In the rows, zero is written as 128.
Each row of R is roughly a mix of the hidden directions of one of 5 groups.
R (180 x 10):
[[137 163 146 142 120 154 158 179 104 124]
 [131 128 121 148 155 112 128 118 200 126]
 [142 160 128 122 111 146 155 191 141 135]
 [132 123 195 127 104 122 115 154 120 103]
 [103 131 103 161  89 156 122 143 122 170]
 [118 134 143  98 182 122 109  85 112 130]
 [154 135 113 133 136 152 107 158  95  77]
 [108 137 110 139 105 162 143 121 168 175]
 [125 153 122 141 138 140 189 113 140 167]
 [131 111 139 126 107 159 134 142 131 196]
 [144 127 133  85 139 166 144 101 126  83]
 [ 95 146 124 154 136 111 133 132 193 127]
 [135 176 113 114 130 156 161 125 172 139]
 [165 176 122 118 134 118 117 150 108  86]
 [119 111 117 151 142  75  97 119  95 106]
 [105 139 176 122 135 149  96 144 125 172]
 [135 138  87 140  90 132 162 122 103 167]
 [117 111 131 109  99 145 150 133 147 191]
 [120 158 104 105 174 154 108 102 113 152]
 [131 140 174  85 166 133 142 152 131 109]
 [151 132 138 112 146  87 108  99  88 159]
 [139 148 120 147 108  94 126 168  82 150]
 [117 169 157 121 154 136  85 123  94 115]
 [152 133  79 138 134  90 154 114 159 110]
 [ 95 144 175  93 164 120 112 121 140 119]
 [118 103 125 110 133 117 142 105 196 139]
 [118 111 144 138 134 195 110 128 125 161]
 [139 126  73 104 112 117 134 139 137 176]
 [122 129 171  98 119 152 182 114 119 117]
 [102 179 140 128 148 148  98 140  91 127]
 [112 102 146 116 155 138  89  81 100 127]
 [145 101 122 162  75 127 127 119  95 151]
 [130 129 132 129 150  98  90 127  76  94]
 [150 149 111 117 164 148 113  88 171 133]
 [137 170 116 108 175 126 166 120 105 134]
 [152 136 162  90 128 117 100 138 167  98]
 [136 165 140  99 108 180 159 140 131 131]
 [117 121 136 110 157 172 154  88 156 111]
 [139 136 144 144  79 160 163 125 109 158]
 [122 138 160 109 118 174 138  77 135 141]
 [ 96 176 136 137 180 125 135 141 114 131]
 [126 151 159 126 162 103 131 139  75 106]
 [150  87 125 142 100 120 140  71 119 120]
 [124 136 125 152  94 171 146 167 152 151]
 [139 162  75 126 158 127 133 155 158 135]
 [112  97 136 168  98  93 132 161 135 107]
 [124 126 115 129 118 128  64 141  92 100]
 [139 126 131 148  67  87 153 133 135 123]
 [133 147 102 116 110  75 147 140  86 141]
 [107 141 141 100 175 112  91 135 130  93]
 [165 140 133 115 158  85 131 115 128  83]
 [148 140 184 149 143 156  94 146 125 133]
 [128 123 107 131  80 175 147 136 129 165]
 [125  99 105 178  95 138  92 133 131 143]
 [128  93 101 152 118  71 129 123 146 107]
 [159 115 134 118 149 100 140  98 133  72]
 [118 167 167 103 128 170 131 134 137 159]
 [136  93  88 163  90 123 136 139 151 149]
 [139  92 122 180  88 120 138 151 130 143]
 [126 139 147  92 153 122 142 118 142  67]
 [140 111 146  86 156 141  88 131 153  96]
 [131 119 161 117 162 131 125 103 120  69]
 [135 151 128 141 134 118 142 175  82 162]
 [154  92 155 135 140 107 153 156 167 108]
 [108 110 131 183  97 105 125 152 146 152]
 [102 139 117 155 128 136 159 107 151 183]
 [111  91 145 157  97 140  97 134 149  91]
 [170 106  99 130 128 104 116 123 100  83]
 [123  99 105 132  86 134 127 113 135 184]
 [111 129 133 139 107 140 136 162 147 192]
 [110 145 127 126 168  95 151 132  85  97]
 [132 114 139 102 132 127 129  60 107 104]
 [ 90 114 159 164 127 171 103 143 125 135]
 [128 104 186 123  84 131 114 132 141 108]
 [112 101  88 127 106  97 164 100 143 148]
 [139  75  98 147 140 100 156 114 149 133]
 [122 151 151 111 123 176 137  85 141 156]
 [119 127 148 124 153 165 125 129 190 108]
 [123 145 134  94 184 137 162 101 126 122]
 [111  95 120 159  63 133 132 126 123 120]
 [116 154  94  95 156 109 132  79 124 135]
 [144 140 120 117 167 132  89 133  88  90]
 [143 127 131 106 137  88  75 118 163 116]
 [137  97 147 137  68 137 141 104 129  99]
 [129 161 140 124 147 130  92 100  89  89]
 [123  97 127 117 132 151 108  85 179 142]
 [133 140 137 147 170 168  89 151 110 148]
 [130  98 105 145  91 144  95 119 167 153]
 [139 131 141 127 130 185 133 127 147 181]
 [114 136 136 114 138  56 141 131 143 106]
 [105 147 173 146 174 108 135 138 102 139]
 [148  95 179 116 138 167 104 125 117 136]
 [116 111 170 144 139 110  89 150 127  86]
 [144  99  84 152  85 119 109 123 137 154]
 [ 91  99 164 120 142 146  99 102 122  96]
 [128 141 130  79 132 134 189 118 114 137]
 [127  87 143 158 107 113 116 180 113 115]
 [ 83 138 120 143 143 168 109 172 115 132]
 [131 149 157 110 105 144 170 174 144 117]
 [158 157 157 140  92 127 116 161 114  93]
 [122 114 128 146 115 139  62 143 125 163]
 [123 114 120 160 151 105 157  86 133 169]
 [146 142 136 117  97 105 127 188 105 146]
 [134  97 100 159  94  90 133  98 111 141]
 [114 122  93 153  87 148 103 134 121 171]
 [123 137 180  87 158 140 119 102 115 113]
 [130 163 146 110 160 125 122 103  99  81]
 [128 125 140 135  63 105 160 133 149 142]
 [143 134  94 119 151  80 139 140 143  86]
 [140 122 133  92 175 128 104  84 112 116]
 [143 157  89 127 156 154 131 121 170 157]
 [112 146 141 131  80 173 118 160 110 142]
 [139 153  96 105 113 187 141 124 145 140]
 [157  91  78 142 103 102 124 129 148 132]
 [119 130 162  72 131 144 125 119 129 173]
 [107 112 195 114 144 156 139 115 135 124]
 [123 169 160  80 154 154 133 120 142 123]
 [113 133 153 163 153  99 109 171 107 107]
 [116 113  80 153  82 151 117 116 117 146]
 [118 112 111 115 182 153 115  84 126 145]
 [143 103 130 139 169 106 115 150 144  77]
 [134 111 176 152 146 161  91 104 120 134]
 [133  96 120 116 107 123 180 135 164 157]
 [126 154 103 133  98 120 167 147 137 178]
 [117 133 149 125 108 154 155 163 181 145]
 [150 142 100 149 115 136 112 165 124 182]
 [135 153 126 104 187 164 136 123 151 127]
 [158 104 163 140  96 104 153 162 139 108]
 [131  72 153 152 166 153 112 126 138 125]
 [148 116  99 133 111 189 141 121 128 161]
 [125 159 139 152 117 146 123 153  67 138]
 [136 129 118 152 158 166  97  96 164 147]
 [130 155  95 148 174 167 141 146 132 111]
 [126 149 113 140 145 166  85 110  84 133]
 [120 173 166 121 145 146  89 151 109 122]
 [125  93 124 153 142  65 137 140 139 110]
 [142 119  74 124 105 109 171 139 148 141]
 [133 141 101 147 103 147 147 190 133 138]
 [130 148 127 106 170  78 121 148 143  99]
 [153 108 143 134  75 161 165 133 121 115]
 [150 125 103 160 152  78 123 155 115 105]
 [128 129 139 162  82 105 150 162  95 126]
 [134 141  91  98 166 163 142 124 140 162]
 [131 103 115 160  86  81 154 138 137 128]
 [149 119 194 144 119 103 125 130 150 109]
 [108 181 135  92 132 156 127 159 121 108]
 [140 127  67 113 122 126 118 106 162 157]
 [106  74 141 127  93 126 103 108 158 124]
 [122 171 124 117 120 142  98  91  82 121]
 [113 113 154 174  98 116 120 136 142 174]
 [149  86 145 167 109  85 129 141 143 126]
 [105 116 157  77 127 163 145 110 128 153]
 [134 139 163  86 165 118 167 127 139 107]
 [126  80 146 153  91 122 120 122 157 162]
 [131  79 163  99 134 134 157 114 160 129]
 [118 115  84 120 158 146 126  88 160 151]
 [132 139 182 152 119 152  92 157 112 118]
 [141  98 126 151 116  73 155 151 149 112]
 [144 119 125 128 143  77 165 137 170 144]
 [134 151 136 155 137 150 103 155  70 127]
 [ 90 129 112 119  73 155 136 109 116 153]
 [121 135 131 157 184 107  85 134 112 136]
 [144 111  82 158  99 151 136 107 112 159]
 [115 131 177 146 153 101  91 146 116 103]
 [123 110 157  86 165 119 103  89 138 127]
 [128  95 124 137  64 147 118 129 153 144]
 [149 158 117 111 112 161 181 116 122 153]
 [135 178 105  90 160 151 141 128 149 126]
 [121 187 109  97 132 152 157 138 145 122]
 [136 127 138 109 104 130 190 122 167 143]
 [118 125 103 147 148 160  68 113 128 148]
 [118 109 183 151 119 142 122 121 174 142]
 [134  96 166 131 128 187 113 115 143 137]
 [114 121 103 108 137  71 140  99 145 101]
 [133  91 143 144 101 162 142  98 149 165]
 [143 125 144 136 162 105 103 144  82  89]
 [144 107  94 171 110 120  94 110 119  95]
 [141 150  78 150 119 135 116 128  77 114]
 [146 140 137 101 147  93 104  81 138 157]
 [152 113 111 157 132 102 107 117  71 112]]
Which row in each list fits none of the groups? There is exactly one, and every other row fits one group, some only roughly.
  * q_441: [ 99 117 150 127 137  92 100 166  87 125]
  * q_616: [123  97 128 115  83 145 135  82 151 151]
  * q_343: [102 106 129 123 141  81 147 106 175 126]
  * q_670: [102 107 120 178 122 144 116 154 161 157]
  * q_165: [124 187 152 148 116 121 127 144 113 167]
  * q_753: [120 104 133  90 118 147 147  77 159 144]
  * q_426: [142  92 151 161  94 114 139  88 146 137]
  * q_855: [151 126 134 104 166 130 124 181 143  95]
  * q_238: [126 129 142 123 147 185 162 110 138 164]
  * q_13: [133 121 144 120 146  89 164  79 142 103]
  * q_841: [130 134 140  97 175 125 112 123 113  75]
  * q_181: [121 144 131 114 186 137 156 117 103 163]
  q_13
  * q_2: [127 169 138 123 173  91 102 137 112 106]
  * q_245: [105 125 134 135 182  94  99 154 113 109]
  * q_856: [149 110 102 116 184 128 116  88 142 120]
  * q_716: [113 154 161 129 179 164 111 113 122 114]
  * q_513: [133 123 130  99 173 110 154 144 139  80]
  * q_999: [ 96 135 113 110 134 147 125  62 113 118]
  * q_764: [ 99  95 148 127 116 175 119  88 126 147]
  * q_472: [147 104 170 102 103 111 173 116 140 136]
  * q_167: [106 126 111 140 168 117  99  90 169 126]
  * q_930: [140 121 119 113 169 181 111  92 118 126]
  * q_68: [104  83 122 168  99 108 110 123  98 127]
  * q_762: [137 177  98  90 144 154 147 114 114 139]
  * q_732: [145 153 100 110 134 180 142 127 131 169]
  * q_510: [139 164 133 148 169  97 116 159  95 124]
  q_716
  * q_211: [122 135 129 127 119 125 199 141 155 153]
  * q_921: [ 85 154  96 144 116 169 128 125 146 155]
  * q_859: [103 168  98 116 141 125 115 116  98 173]
  * q_89: [120  73 149 136 145 133 111 104 147  90]
  * q_693: [151 152  89  85 155 148 143 100 131 123]
  * q_391: [147 157 154 107 175 103  94 145 125 116]
  * q_889: [101  79 142 138  90 154 122 106 153 119]
  * q_61: [106  85 160 170 140 126  96 147 125 124]
  * q_530: [131 158 110 105 178 102 154 151 106 128]
  * q_342: [119 119  83 133 164  94 141 141 169 130]
  * q_417: [155  87 124 140 124  97 127 154 171 151]
  * q_372: [130 189 139 116 128 132 150 134 141 173]
  q_342
  * q_876: [129  84  90 130 125  76 145 118 123 114]
  * q_414: [149 148 125 130 163  64 129 131 149 132]
  * q_489: [143 119 136 104 167 111 146 118 133  69]
  * q_733: [ 86 130 162 118 120 180 125 121 108 148]
  * q_303: [112 113  91 150 139 114 100 123 146  74]
  * q_502: [136 134  88 137 115  71 158 149 137 134]
  * q_495: [125 120 121 152 106  77 117 146  89  97]
  * q_289: [126 125  79 144 144 105  97 149 122 171]
  * q_787: [145 111 121 113  87 102 166 148 154  96]
  * q_516: [121  98 120 156 109 168 119  96 170 136]
  * q_665: [126  80 108 145 114 171 147 116 140 160]
  * q_849: [112 124 138 137 144 108 173 131 186 143]
  * q_755: [109 139  85 109 177 130 151 136 122  97]
  q_876
  * q_880: [130 140 148 100 151 193 108 117 122 121]
  * q_833: [129 118 154 168  94 128 145 142  95 168]
  * q_202: [142 157 140 117 159  99 175 137 136  93]
  * q_63: [132 153 132 107 109 183  94 146 100 129]
  * q_456: [137 137 188 105 162 121 134 107 130 101]
  * q_548: [145 132 133 106 164  74 121  98 136 102]
  * q_704: [115  93  93 156  85 147 112 131 148 145]
  * q_794: [123 154 111  82 106 140 164 107 114 160]
  * q_323: [ 93 132  79 111 138 142 160 103 148 145]
  * q_34: [119 108  90 124 114 102 171 132 156 162]
  q_323
  * q_928: [119 137  99 133 105  94 149 167 151  90]
  * q_437: [123  96 170 158 103 116 101 127 102 156]
  * q_848: [132 179 154  93 139 124 146  94 105 133]
  * q_632: [139 126  87 139  83 152 160 120 155 145]
  * q_254: [132 162 134  92 164 125 105 143  99 164]
  * q_205: [131 134 109 158  80 130  99 146  92 152]
  * q_694: [118 128 161 108 159 115  78 132 106  96]
  * q_94: [149 118 106 136 121  95 147 178 127  88]
  * q_224: [131 113 112 117 154 106 164  98 180 128]
  * q_230: [126  98 122 163 115 124 152 119 171 171]
  * q_277: [139 186 126 127 159 105 126 122 100  98]
  * q_835: [110 130 142 141 173  85 100 143 111  99]
  * q_974: [153 136  82 148 180 136 149 131 136 112]
  q_205
  * q_415: [137 190 116 113 141 140 105 150  95 119]
  * q_252: [161 123  82 107  93 131 165 117 139 114]
  * q_549: [151 118 132  99 159  93 167 121 146  94]
  * q_831: [137 154 152  76 156 120 134  88 118 117]
  * q_248: [133  90 141 112 100 127 154 126 165 173]
  * q_80: [114  97  76 165 116 144 104 135 126 108]
  * q_785: [123 161 170 100 139 163 125 114  92 114]
  * q_338: [106 139  83 157  80 140 153 137 126 136]
  * q_287: [142 126 148  87  74 139 112 133 103 106]
  * q_11: [129 180 138 101 141  88 132 159 125 108]
  * q_989: [138 118  71 122 130 125  99 117 105  87]
  q_785
  * q_711: [128 131 114 124 109 137 184 123 143 180]
  * q_740: [ 93 143 142 112 105 169 158 112 120 164]
  * q_853: [115 100 116 104 122 144 121  75 166 149]
  * q_184: [118 114 155 148  90 120 105 168 126  88]
  * q_647: [139 137 111  80 121  87 149  93 126 150]
  * q_754: [132 101 124 154 131  78 170 123 158 126]
  * q_255: [149 162 140 110 171  96 157 141 131  99]
  * q_56: [143 141 162 124 150 141 105 141  68 115]
  * q_457: [107 116 125 116 197 131 113 103 144 138]
  * q_453: [132 122 137 155  80 129 134 136 105 181]
  * q_972: [142 151 117 128 154 187 100 123 105 146]
  * q_269: [131 127 161 142 124 134  91 157  73 122]
  q_711
  * q_148: [118 179 174 136 154 125 142 147 116 110]
  * q_399: [148 137 166 132  86 134 170 145 158 125]
  * q_818: [133 101 170 116 170  86 128 123 140 109]
  * q_185: [154 115 132 148  79 131 111 153  82 121]
  * q_723: [122 140  94 136  90 175 125 146 163 138]
  * q_997: [110 134 135 157 121 176 122 157  84 143]
  * q_840: [139 105 163 128  86 152 112  92 157 118]
  * q_645: [120 169 142 114  90 149 163 163 114 136]
  * q_760: [108 158 118 139  87 108 155 158  91 119]
  * q_390: [117 178 178 103 144 129 136 122 111 145]
  q_997
